In the rows, 128 means zero.
The same turns and mirrors carry the whole set onto itself, and each row onto the other rows of its family. Which rows share a family with each named row? Give them in list order.
These 32 rows form 4 families of 8 rows each.
kis: [117 115 146 122 146 139 108 157  83 119 101 119 135 151 152 138 158 144
 144 167 115 143 122 139 102 113 122 141 164 131]
Mero: [139 157 105 125 120 122 154 128 169 106  85 119 126 133 121 125 105 110
 116  94 107 115 120 135 131 122 150 123 136 143]
Lozi: [136  97 155 148 121 137 143 122 123 159 149 146 144 138 182 154 125  98
 114 123 121 129 167 134 121 150 142 124 140 132]
guli: [131 127 145 130 125 156 127 147 115 146  93 157 148 134 172 147 152 127
 136 115 162 139 155 130 148 124 105 119 148 118]
Seb: [146 118 135 140 130 163 130 152 121 136  82 135 148 112 158 150 154 123
 143 126 156 138 139 127 132 130 101 120 130 102]
piguz: [117  86 160 136 137 119 148 115  90 159 148 116 135 116 132 129 115 116
 161 148 133 126 159 158 102 140 131 146 138 141]
ril: [118 108 162 124 144 142 118 139  90 142 152 122 111 124 154 135 117 124
 134 150 102 150 153 145  79 140 130 146 164 130]
fuliv: [128 139 132 114 115 127 117 141 158 154 155 121 129 101  94 163 110 120
 115  90 109 116 120  96 142 111 122 156 134 144]
daliz: [134 126 151 147 136 138 151 141 112 143  86 138 164 111 153 125 159 130
 159 128 152 129 146 154 125 129 126 133 138 120]
bunun: [105 126 126 113  99 119  93 114 115 144 169 109 124 129  71 127 122 132
 123 135 137 156 140 106 139 130 131 111 124 131]
Bezov: [139 170 113 113 138 129 150 142 175 109 112 131 132 134 124 138 104 124
 114  97 108 110 120 130 137 107 140 132 133 160]
rubez: [126 155 102 105 110 126 117 122 121 124 127 122 132 180  98 115 133 130
 131 142 102 136  93 127 136 109 153 104 128 143]
buv: [106 117 131 121 147 121 122 131  85 118  94 134 130 127 147 135 148 144
 171 140 139 135 136 128 127 114  97 141 179 154]
zav: [108  94 149 133 148 117 154 133  87 119 162 108 119 124 138 129 118 129
 128 157  98 133 160 141  90 145 138 142 144 151]
kegi: [126 127 129 122 101 128 129 135 178 120 142 107 124 137 109 151  96 136
 101  93 108 117 130  93 161 123 125 145 127 111]
gozur: [115 158 109 118 115 118 126 106 132  94 124 122 121 179 108 124 128 130
 137 143 130 155 120 138 138 126 152  89 112 137]
Zaro: [137 134 139 108 119 146 126 113 149 146 151 126 106 133  86 124 106 113
 107  75 109 105 125 118 156 119 115 128 138 131]
Nadi: [128 158  95 119 117 123 133 140 185  99 109 114 141 134 127 122 107 146
 123 109 112 138 117 110 148 130 139 121 134 120]
zomor: [135 128 133 127  99 122 120 131 143 151 131 111 114 106  82 150 104 123
  98  89 109 100 135  99 144 118 123 149 146 132]
Sanu: [140  96 181 141 149 162 128 128 120 143 136 129 117 131 171 144 120 115
 103 115 119 124 166 147 116 141 110 132 146 121]
dob: [101  81 147 126 138 112 147 129  88 131 145 111 117 140 158 138 117 121
 136 148 104 128 157 141 110 130 139 147 167 171]
poni: [142 141 108 116 135 133 131 113 162 116  97 122 144 138 105 104 125 117
 116  97 103 115  96 117 153 113 132 112 139 147]
pev: [112 123 121 103 112 130  92 122 126 149 180 107 125 144  90 149 118 135
 126 144 133 150 123 110 148 111 123 115 107 148]
fer: [113 154 100 107 115 113 108 132 140  93 139 111 111 175 113 128 100 163
 135 146 123 138 119 116 145 130 131 114 122 124]
Peko: [105 121 140 122 151 128 139 144  83  95  97 119 116 129 133 141 156 148
 166 150 132 139 125 129 114 122 105 149 154 132]
vizod: [121 146 115  97 104 132 103 115 122 157 179 128 109 142  81 117 111 116
 131 121 109 147 119 122 123 128 137 114 134 128]
Kug: [109 116 108 106 110 120 102 121 150 132 171  97 119 132  96 132  79 140
 123 134 119 153 131 102 137 142 125 129 123 121]
memi: [126 161 100 113 137 123 116 110 152 100 139 122 134 164 125 125 114 136
 142 149 124 145 118 140 137 114 135  91 107 160]
Dum: [139  96 179 152 118 140 159 124 116 159 126 133 146 128 151 154 141 112
 135 122 138 102 161 149 131 132 133 145 127 116]
sot: [114 123 152 132 139 117 142 134  74 131 109 129 127 143 133 131 145 149
 173 161 144 116 146 160 116 125 122 144 146 136]
kese: [155  94 157 154 124 150 142 130 122 152 148 130 136 133 164 156 123 110
  99 137 118 114 172 132 117 152 131 120 118 117]
vinaz: [140 100 154 142 156 162 118 134 125 125  82 126 159 123 172 131 155 124
 123 129 131 134 129 135 130 128 104 121 149 118]

Same family as fer: piguz, daliz, kegi, Nadi, Kug, Dum, sot
Same family as Zaro: kis, ril, rubez, Sanu, poni, vizod, vinaz
Same family as Seb: Mero, bunun, zav, gozur, zomor, Peko, kese

